In the data rows, zero lies at 4.5, halfway between 4 and 5.
Here are some points, one per row:
[5 4 5 5 6 4 4 4 1 6 3 7 7 7 4 2 2 4 9 3 4 4 4 3 3 2 1 3 6 4 5 4]
[5 4 6 4 1 4 8 5 3 6 2 4 2 5 5 3 6 5 4 5 5 3 7 5 4 1 7 2 9 0 6 6]
[2 6 7 3 5 3 5 3 3 5 8 2 5 3 4 3 4 6 3 5 4 6 2 4 6 0 8 6 7 4 4 2]
[6 4 4 5 1 4 4 6 4 7 6 3 3 4 2 4 3 2 5 5 6 1 5 5 5 4 4 8 5 4 6 7]
[6 6 2 4 5 3 2 7 4 6 4 7 6 2 5 4 2 6 4 3 7 5 2 4 3 4 6 6 4 3 5 3]
[2 6 7 3 7 9 4 4 4 4 8 5 7 3 5 3 5 4 2 7 4 5 7 2 7 6 8 4 4 4 4 5]
[6 1 4 5 3 5 3 4 5 3 4 0 7 3 6 6 8 3 5 4 4 5 5 4 5 7 5 4 3 4 1 5]
[6 6 3 5 3 5 0 7 6 4 6 7 8 2 4 2 4 3 3 4 5 5 5 5 6 5 5 4 7 6 7 1]
[2 7 3 5 4 3 4 4 5 4 6 5 3 5 6 5 3 6 8 5 3 4 7 3 5 6 6 4 1 2 2 3]
[3 4 6 6 3 2 5 5 1 4 4 4 5 6 4 9 6 4 4 6 8 3 7 6 4 2 5 6 5 4 3 3]
[4 3 6 6 4 2 6 6 4 3 7 5 7 4 3 6 3 4 5 5 5 4 3 4 2 5 4 5 5 5 3 7]
[9 2 2 5 1 7 6 5 2 6 6 2 3 6 4 3 1 5 3 5 5 6 6 3 7 2 2 6 5 3 5 6]
[3 7 4 7 4 4 6 1 3 5 4 6 6 5 3 6 6 5 1 6 6 2 3 5 1 4 2 6 5 4 1 3]
[3 6 3 6 4 3 2 6 4 7 6 3 3 4 6 6 8 6 7 6 5 5 8 4 6 1 1 4 2 6 5 5]
[4 4 4 3 5 4 2 4 4 3 2 3 5 4 6 7 5 5 5 5 2 4 6 3 2 3 3 4 7 9 4 5]
[3 4 4 5 4 2 8 3 8 5 3 6 6 2 6 3 6 4 6 2 8 4 3 4 5 6 7 9 5 5 6 5]
[8 4 4 4 3 3 2 3 4 3 2 3 7 5 8 7 3 7 4 6 7 7 2 6 4 6 6 5 3 7 3 5]
[5 5 5 7 4 5 3 4 7 9 5 4 4 3 3 5 2 6 5 3 5 4 5 5 3 2 4 3 5 8 4 5]
[3 7 7 5 4 2 5 3 2 4 3 9 6 1 6 6 3 4 3 3 4 6 5 4 4 2 4 5 0 6 2 7]
[7 6 3 3 4 4 2 7 3 5 3 4 3 4 5 4 5 5 5 7 4 3 2 6 7 5 4 4 6 2 2 4]
[6 5 4 2 7 5 5 3 5 2 3 4 4 5 4 0 3 7 1 5 6 4 7 5 4 3 4 5 2 5 2 5]
[4 5 4 5 3 4 5 6 2 3 8 6 4 5 8 1 6 3 3 4 3 5 6 7 3 5 5 6 1 5 8 4]
[1 5 4 4 3 6 6 5 2 5 5 2 4 5 4 5 6 7 7 0 5 4 5 9 5 6 5 6 6 4 4 3]
[4 2 0 3 6 4 4 5 4 8 8 2 7 3 4 6 6 4 2 2 5 5 4 3 6 6 4 1 5 6 1 2]
[2 6 4 5 5 3 4 7 7 5 5 5 5 6 6 3 3 4 4 3 4 9 2 4 5 7 2 5 6 3 5 5]
[3 4 7 3 5 3 3 5 5 7 4 5 5 6 4 6 6 6 4 8 5 5 4 7 7 3 3 7 2 3 5 5]
[6 6 4 4 6 5 6 6 3 0 6 1 3 5 4 5 4 6 7 6 8 5 5 4 4 4 3 4 5 5 4 4]
[3 5 6 2 5 2 3 2 6 7 4 4 2 5 4 5 4 6 3 6 5 3 7 5 5 8 2 4 6 2 4 8]
[5 6 2 5 4 3 5 4 9 6 2 4 2 3 4 2 5 6 6 4 5 4 4 4 4 7 5 1 7 9 5 4]
[2 3 6 3 4 1 5 3 2 5 4 5 3 3 4 7 5 7 3 5 4 3 2 5 6 3 8 4 3 3 7 5]
[5 8 3 7 6 6 5 5 4 5 5 4 8 5 4 6 5 9 3 8 3 6 3 6 6 3 5 4 6 2 5 3]
[4 4 8 5 5 7 2 2 6 4 6 3 4 2 4 9 5 4 6 2 6 4 5 5 3 5 2 6 7 3 6 6]
[4 4 4 3 5 4 5 5 6 3 1 5 4 5 2 4 5 2 4 4 4 3 7 5 5 3 1 5 4 2 4 3]
[9 4 4 3 6 4 5 2 7 4 7 2 7 5 4 3 6 7 8 2 3 5 4 5 6 3 7 5 0 6 3 7]
[4 5 5 3 3 4 4 3 2 3 5 5 5 5 4 4 9 2 2 4 3 7 3 5 3 4 5 4 2 7 4 2]
[7 3 5 6 5 5 6 5 4 3 5 3 6 5 5 2 6 4 7 1 6 7 5 3 5 5 2 4 7 3 3 6]
[3 4 5 6 4 5 1 4 5 4 7 4 4 5 3 2 4 3 9 6 6 2 7 3 5 5 5 6 4 5 7 4]
[5 6 3 6 0 3 5 0 5 3 5 4 5 4 6 6 4 3 2 4 5 1 7 7 6 3 5 3 8 3 6 3]
[3 7 4 6 4 8 5 6 5 5 2 5 4 4 4 3 6 6 6 5 4 2 3 3 3 6 6 4 7 3 3 6]
[4 2 4 5 3 7 4 1 5 4 2 5 5 4 0 1 3 2 5 5 7 7 3 5 7 5 6 2 5 2 5 6]
[3 5 3 0 4 6 6 5 7 5 5 5 5 6 2 7 4 1 5 2 6 3 2 4 4 3 3 5 3 5 7 5]
[3 5 4 7 2 6 8 5 9 3 4 5 6 6 6 4 5 3 4 3 5 1 4 3 5 5 1 5 3 4 2 6]
[5 4 6 4 6 4 6 4 4 7 2 7 4 6 5 5 4 2 3 5 6 4 3 4 6 8 3 5 5 7 6 4]
[4 4 4 4 6 6 5 7 6 6 5 4 2 5 5 6 8 6 6 8 4 5 4 5 4 4 5 7 8 5 3 6]
[2 6 6 2 4 2 5 6 4 3 4 3 5 5 5 4 6 5 5 4 3 3 4 5 6 4 2 2 8 8 7 9]
[2 4 3 4 5 3 6 3 6 5 3 5 5 4 4 6 5 4 5 5 4 3 2 8 7 2 0 5 2 5 3 3]
[4 7 4 4 6 6 2 3 2 7 7 5 5 5 4 6 6 4 3 4 7 6 2 4 3 5 6 3 1 2 3 6]
[9 8 6 5 6 4 4 6 6 3 1 3 6 5 5 7 1 3 1 6 3 2 5 1 4 4 7 7 1 4 4 4]
[9 3 6 4 3 4 5 4 6 5 5 7 4 5 7 3 5 5 6 6 5 4 3 3 4 5 5 1 7 6 2 3]
[6 5 3 6 3 5 5 4 4 6 4 7 4 7 1 3 7 6 4 3 6 2 5 5 4 3 6 5 3 4 4 4]
[4 4 5 7 7 5 4 6 4 3 5 5 7 5 2 4 5 3 9 1 4 6 7 4 5 4 5 3 4 5 2 6]
[6 3 4 5 8 6 4 6 0 4 3 4 2 5 5 2 4 3 2 3 5 6 5 2 6 3 4 4 6 6 3 4]
[3 6 9 4 5 4 6 5 2 5 5 4 5 4 6 5 1 5 4 3 5 5 3 4 7 3 6 2 3 3 3 5]
[1 6 3 5 6 7 3 4 5 4 4 4 6 4 3 3 2 5 5 6 4 8 8 4 4 3 7 3 3 5 3 5]
[3 2 3 3 3 4 8 6 6 2 7 5 5 3 4 4 1 5 3 7 4 6 4 5 4 4 2 8 6 4 3 4]
[7 3 5 7 2 2 6 5 4 2 2 5 5 4 3 5 7 7 5 3 2 3 5 4 3 7 9 4 4 7 6 3]
[5 8 6 5 4 7 7 9 6 5 8 4 3 3 6 4 4 4 7 6 5 4 2 5 5 8 3 0 2 6 2 1]
[6 3 6 7 6 4 4 7 6 4 6 3 5 6 2 7 9 7 3 4 5 4 4 3 5 3 3 4 3 5 7 3]
[5 3 3 4 3 5 6 4 5 3 4 3 5 4 5 7 6 3 5 6 4 6 2 3 3 3 7 6 4 3 6 7]
[4 5 6 5 3 4 2 8 6 4 6 5 5 7 5 4 5 4 4 5 1 6 2 6 3 3 6 1 6 4 7 4]
[1 6 4 3 2 4 6 4 1 7 4 1 0 5 2 5 3 4 3 7 6 4 5 3 4 5 4 5 6 5 6 4]
[5 4 3 5 8 4 6 5 4 7 5 7 7 6 6 4 3 5 3 2 5 1 8 7 3 8 4 4 6 2 6 5]
[6 3 1 4 9 2 3 6 6 1 8 7 2 4 4 6 4 5 4 5 6 2 4 5 4 4 6 4 4 5 4 5]
[3 5 3 4 4 4 5 5 2 5 3 4 3 2 3 2 6 4 4 5 5 5 7 2 3 6 5 6 2 4 5 3]
[3 4 3 3 7 8 4 4 3 4 5 8 2 3 7 6 5 2 7 3 2 5 4 5 4 3 0 4 6 6 5 3]
[4 2 5 3 4 1 4 4 6 6 4 4 3 5 5 6 6 5 5 4 6 7 5 4 4 8 5 5 4 4 6 2]
[6 3 4 6 7 4 5 6 2 4 5 6 3 4 3 7 1 4 6 2 2 3 7 5 7 7 5 6 5 3 5 4]
[5 4 5 5 5 6 2 4 5 7 6 5 3 5 4 7 4 7 6 6 3 5 2 2 3 5 6 3 4 5 5 5]
[8 4 8 5 6 3 2 5 5 3 5 6 4 2 4 3 3 2 7 6 3 6 3 5 5 5 2 3 3 4 7 4]
[1 4 5 5 3 3 5 5 4 5 5 5 5 6 3 5 6 7 4 3 5 4 4 5 5 6 3 5 6 1 5 5]
[2 5 5 4 4 5 4 4 4 4 2 6 2 5 4 4 3 5 5 5 4 5 2 3 8 5 6 7 7 5 6 5]
[7 6 5 5 4 8 4 3 4 1 4 6 4 4 5 6 5 5 3 2 4 7 4 3 3 4 2 5 5 7 6 4]
[4 5 0 2 5 7 8 3 5 4 2 2 5 5 5 5 2 4 5 8 4 6 6 5 2 2 7 3 0 4 6 4]
[6 4 6 6 5 1 5 2 4 7 6 1 6 5 4 2 4 2 4 9 2 3 4 5 3 6 4 5 7 4 5 4]
[2 2 7 3 4 6 2 5 7 2 2 4 5 2 5 4 3 5 4 4 4 3 4 3 3 5 3 3 4 5 6 1]
[5 1 5 4 3 7 4 7 3 7 2 5 6 6 6 6 4 2 4 4 3 2 4 5 4 4 7 6 6 6 1 3]
[3 5 4 3 3 4 4 3 5 1 5 6 6 4 6 4 9 6 4 6 2 3 5 1 6 5 4 6 5 3 6 5]
[7 3 3 8 6 4 3 3 3 4 6 4 3 8 3 2 6 5 5 3 3 5 4 5 6 8 4 6 7 7 2 4]
[2 6 4 6 6 3 4 0 6 4 4 2 3 4 5 6 3 2 5 6 2 5 4 2 3 6 6 6 5 4 3 4]
[5 5 5 4 7 7 3 4 6 7 3 2 3 4 8 2 5 5 4 3 5 6 4 3 6 4 7 6 0 4 7 4]
[2 3 5 4 5 6 3 2 5 1 5 2 7 7 7 1 0 6 3 5 5 3 3 6 6 5 6 4 3 5 6 6]
[3 3 3 8 5 8 5 5 1 6 1 6 5 2 6 6 6 4 5 6 7 3 4 9 6 5 4 4 4 5 7 6]
[7 4 5 5 6 3 6 3 5 7 5 4 4 3 6 2 5 4 5 3 4 5 6 4 4 4 2 5 5 4 8 3]
[5 2 5 3 3 6 4 5 3 4 4 4 2 3 3 3 4 4 2 3 1 5 4 7 1 8 3 6 2 1 5 5]
[5 2 6 3 5 8 7 2 7 5 5 7 3 5 4 6 6 4 5 5 6 7 8 5 5 4 4 4 6 4 6 4]
[6 6 5 5 5 6 9 5 3 2 5 6 4 3 3 7 3 3 4 3 4 6 3 6 4 5 5 4 6 6 7 7]
[5 4 4 7 5 4 5 5 5 7 6 5 2 4 4 2 5 5 1 3 2 5 4 5 2 2 5 3 4 6 5 8]
[4 6 4 2 4 3 5 4 5 6 3 6 6 5 2 5 4 6 7 5 1 6 8 5 5 7 5 6 2 6 6 4]
[6 6 7 2 6 7 2 4 7 4 7 4 5 5 6 4 4 4 3 4 6 6 5 8 2 4 8 8 4 5 3 6]
[4 7 5 6 4 5 3 7 6 5 4 5 3 5 6 6 3 5 3 5 4 7 6 6 6 4 6 5 6 4 2 5]
There is one direction along which these points spread out most. How far along it is each point below, from 0 to 99? 50 is the average, and the first point above lies past it. One standard deviation of the points above along it is 16.
[9 4 4 3 6 4 5 2 7 4 7 2 7 5 4 3 6 7 8 2 3 5 4 5 6 3 7 5 0 6 3 7] -> 10
[3 4 4 5 4 2 8 3 8 5 3 6 6 2 6 3 6 4 6 2 8 4 3 4 5 6 7 9 5 5 6 5] -> 59
[7 6 3 3 4 4 2 7 3 5 3 4 3 4 5 4 5 5 5 7 4 3 2 6 7 5 4 4 6 2 2 4] -> 55
[1 6 3 5 6 7 3 4 5 4 4 4 6 4 3 3 2 5 5 6 4 8 8 4 4 3 7 3 3 5 3 5] -> 21
[9 3 6 4 3 4 5 4 6 5 5 7 4 5 7 3 5 5 6 6 5 4 3 3 4 5 5 1 7 6 2 3] -> 47
[2 3 5 4 5 6 3 2 5 1 5 2 7 7 7 1 0 6 3 5 5 3 3 6 6 5 6 4 3 5 6 6] -> 27
[1 6 4 3 2 4 6 4 1 7 4 1 0 5 2 5 3 4 3 7 6 4 5 3 4 5 4 5 6 5 6 4] -> 79
[5 4 3 5 8 4 6 5 4 7 5 7 7 6 6 4 3 5 3 2 5 1 8 7 3 8 4 4 6 2 6 5] -> 67
[2 4 3 4 5 3 6 3 6 5 3 5 5 4 4 6 5 4 5 5 4 3 2 8 7 2 0 5 2 5 3 3] -> 63
[2 2 7 3 4 6 2 5 7 2 2 4 5 2 5 4 3 5 4 4 4 3 4 3 3 5 3 3 4 5 6 1] -> 44
[5 4 6 4 6 4 6 4 4 7 2 7 4 6 5 5 4 2 3 5 6 4 3 4 6 8 3 5 5 7 6 4] -> 64
[5 4 4 7 5 4 5 5 5 7 6 5 2 4 4 2 5 5 1 3 2 5 4 5 2 2 5 3 4 6 5 8] -> 48
[6 4 4 5 1 4 4 6 4 7 6 3 3 4 2 4 3 2 5 5 6 1 5 5 5 4 4 8 5 4 6 7] -> 75
[3 6 3 6 4 3 2 6 4 7 6 3 3 4 6 6 8 6 7 6 5 5 8 4 6 1 1 4 2 6 5 5] -> 55
[6 6 3 5 3 5 0 7 6 4 6 7 8 2 4 2 4 3 3 4 5 5 5 5 6 5 5 4 7 6 7 1] -> 41
